128 stands for zero in the data rows.
Here are some numbered points:
116 113 109 163 114 243 122 115 119 119 152 113 114 161 116 117 170 115 113 113 116 111 151 149 116 114 111 144 119 117 107 119 114 169 117 119 170 114 115 113 115 118 156 208 112 115 115 116 0
115 142 115 172 113 114 153 152 119 116 117 114 117 117 120 116 118 118 117 116 116 116 174 177 154 109 154 112 115 112 117 113 114 224 115 169 191 119 113 108 112 114 116 187 113 117 108 117 1
112 201 111 113 115 114 115 114 114 166 118 175 184 117 112 192 114 111 114 161 117 114 113 116 114 115 174 115 117 113 168 112 201 116 111 120 117 162 111 112 172 118 110 115 115 119 111 165 2
118 106 117 149 114 121 177 115 114 116 114 113 114 116 118 121 113 166 118 185 203 112 170 162 218 115 123 115 176 115 114 115 114 168 115 118 159 116 122 114 114 149 112 118 117 112 115 113 3
157 115 116 116 114 111 114 123 112 113 172 118 113 170 115 110 162 114 123 121 116 113 113 119 116 168 115 164 114 159 116 172 116 111 114 120 112 113 115 113 122 186 159 111 117 174 166 117 4
117 113 183 107 114 112 112 126 115 114 160 165 111 115 118 117 141 113 170 117 111 115 113 121 118 113 160 115 115 111 140 171 117 119 116 144 111 113 174 141 122 116 114 115 145 117 110 124 5
167 119 158 110 112 116 157 118 118 174 116 159 111 117 162 113 119 118 117 117 112 172 114 117 117 111 119 112 157 117 190 114 118 117 115 118 117 114 117 196 117 118 111 116 170 122 167 120 6
112 110 117 166 114 110 115 117 119 113 115 112 113 120 117 119 112 116 156 184 157 163 162 172 193 116 118 118 174 113 114 109 114 153 121 117 168 116 119 113 121 117 121 147 119 119 112 123 7
114 114 115 120 111 115 176 117 116 112 120 115 116 119 109 116 112 175 112 173 209 114 114 168 215 107 162 108 153 152 111 113 119 115 117 154 117 115 110 115 115 116 109 159 118 112 109 157 8
152 118 115 134 176 114 121 118 117 110 122 112 110 118 118 113 169 118 118 115 112 121 110 122 116 174 119 112 110 130 111 117 109 143 118 118 135 121 137 135 118 115 186 116 119 131 114 117 9
114 116 114 114 148 113 146 138 115 113 118 116 118 143 116 119 168 123 114 119 119 118 111 113 114 152 113 110 116 109 111 112 118 167 115 115 205 146 153 178 117 111 185 117 113 117 111 126 10
113 111 115 119 118 117 183 161 155 146 113 117 176 116 196 119 109 116 115 115 112 110 167 117 119 111 118 118 117 113 112 121 118 175 115 169 171 177 117 151 121 117 112 116 118 111 105 116 11
114 149 151 113 115 119 120 116 115 170 109 168 164 119 113 174 108 111 115 114 115 117 111 119 118 119 118 115 156 112 154 113 162 117 115 120 110 167 115 112 156 116 110 114 113 116 111 178 12
New points follow, each followed by the number of its nearest point above.
122 168 112 113 149 120 116 114 156 107 115 115 144 117 116 196 113 122 113 116 118 112 112 116 115 153 116 115 116 171 109 144 156 116 110 116 116 116 120 112 160 115 119 108 114 111 142 159 12
122 114 115 117 117 116 170 112 114 174 120 113 119 112 159 166 111 119 116 114 114 144 113 119 116 110 152 114 165 119 171 114 117 113 122 115 112 115 120 157 120 114 111 115 148 117 141 170 6
123 153 115 116 112 141 121 118 114 113 116 115 119 110 112 149 111 170 155 115 164 115 112 118 146 158 113 112 115 153 113 112 112 116 191 119 115 121 113 109 172 122 111 116 116 146 114 120 9
119 154 119 117 110 119 156 113 116 171 116 117 114 119 122 166 113 148 120 118 114 156 109 117 115 108 113 115 114 114 150 116 146 116 148 117 113 118 111 111 144 113 115 115 116 120 160 163 12
118 116 114 115 108 114 119 114 119 115 112 116 177 116 168 120 117 113 177 187 110 180 158 115 193 116 121 113 190 114 114 113 114 112 113 119 170 189 166 112 121 117 111 175 120 118 108 116 7
117 113 116 114 184 171 114 115 116 112 188 116 116 169 116 113 119 116 124 117 114 107 115 118 109 158 121 116 115 173 118 188 113 112 189 159 114 114 113 120 119 199 110 112 117 183 162 119 4
120 111 118 172 115 114 116 174 116 113 116 110 118 112 114 119 114 112 114 176 116 111 170 118 172 121 117 114 162 116 110 120 181 112 114 117 184 165 180 115 123 118 151 108 154 112 109 118 7
174 112 112 115 159 115 119 118 115 114 177 115 118 114 120 120 116 117 116 113 117 115 111 112 117 172 115 199 120 162 121 178 117 114 160 119 117 112 110 115 119 195 113 114 164 185 158 123 4
114 164 111 112 115 172 115 118 119 168 183 114 113 115 116 118 110 121 114 120 109 115 111 114 157 177 117 108 111 164 114 114 116 116 156 122 115 116 116 111 124 174 112 168 119 172 160 111 4
112 174 113 113 111 118 116 178 116 111 115 121 116 114 115 168 162 114 118 109 107 115 160 116 159 110 117 156 109 171 113 113 196 112 113 115 121 118 111 119 118 119 114 176 114 114 171 151 12
115 112 154 114 111 158 114 117 119 111 117 116 114 114 114 145 173 120 170 111 113 191 110 147 115 113 120 200 118 112 155 174 117 116 116 119 112 114 114 117 177 116 115 114 114 115 133 118 5
118 115 160 114 114 121 119 173 121 111 116 112 115 120 114 117 115 119 153 165 118 116 171 121 185 110 108 115 115 112 116 108 167 116 116 119 184 173 147 114 117 120 160 165 114 120 117 121 7
115 113 166 111 112 116 177 117 114 176 113 150 116 121 167 117 118 117 120 120 116 159 114 116 117 115 122 115 153 113 183 121 116 113 117 153 109 114 115 194 117 121 111 116 116 116 159 180 6
109 165 109 115 111 159 120 116 117 111 112 169 158 115 117 113 116 183 115 114 118 116 119 110 119 181 118 123 117 110 111 112 172 116 183 128 110 115 153 161 116 114 167 112 222 115 112 125 9
118 117 108 191 119 141 118 149 120 111 118 110 113 115 136 118 117 116 118 113 114 114 172 166 146 111 119 113 150 107 108 115 160 230 116 120 197 115 112 110 119 114 112 181 117 111 111 118 1
118 151 109 108 117 151 151 113 175 152 114 112 185 119 151 120 116 118 112 114 113 140 161 150 116 111 160 119 115 113 113 114 113 112 115 119 118 162 116 108 117 119 109 109 119 116 110 119 11
118 116 141 116 114 112 115 120 119 167 114 116 120 215 119 121 115 196 119 157 193 111 114 113 119 112 115 116 119 151 112 113 116 120 161 117 108 119 114 119 202 212 117 113 122 189 157 115 4
118 113 159 111 115 114 118 118 116 165 112 117 107 152 165 152 112 160 118 117 115 163 112 113 120 110 153 115 111 107 167 114 114 117 110 120 112 113 112 160 117 115 111 111 116 114 153 159 6
142 116 173 117 113 124 118 120 112 118 161 143 116 115 116 115 138 112 174 121 152 115 117 118 116 112 139 112 115 116 117 187 113 114 116 171 110 114 175 110 116 117 116 113 144 115 113 117 5
114 115 114 155 113 116 117 119 115 115 166 116 108 162 114 114 111 115 119 116 115 112 107 113 116 170 115 187 111 175 113 149 112 150 117 127 109 115 114 114 121 191 145 121 116 185 163 121 4
115 172 118 111 109 114 151 150 182 110 110 116 184 116 167 114 113 121 117 117 120 115 141 119 120 155 167 116 112 114 114 117 148 118 111 155 111 174 117 115 118 109 113 118 116 116 112 119 11
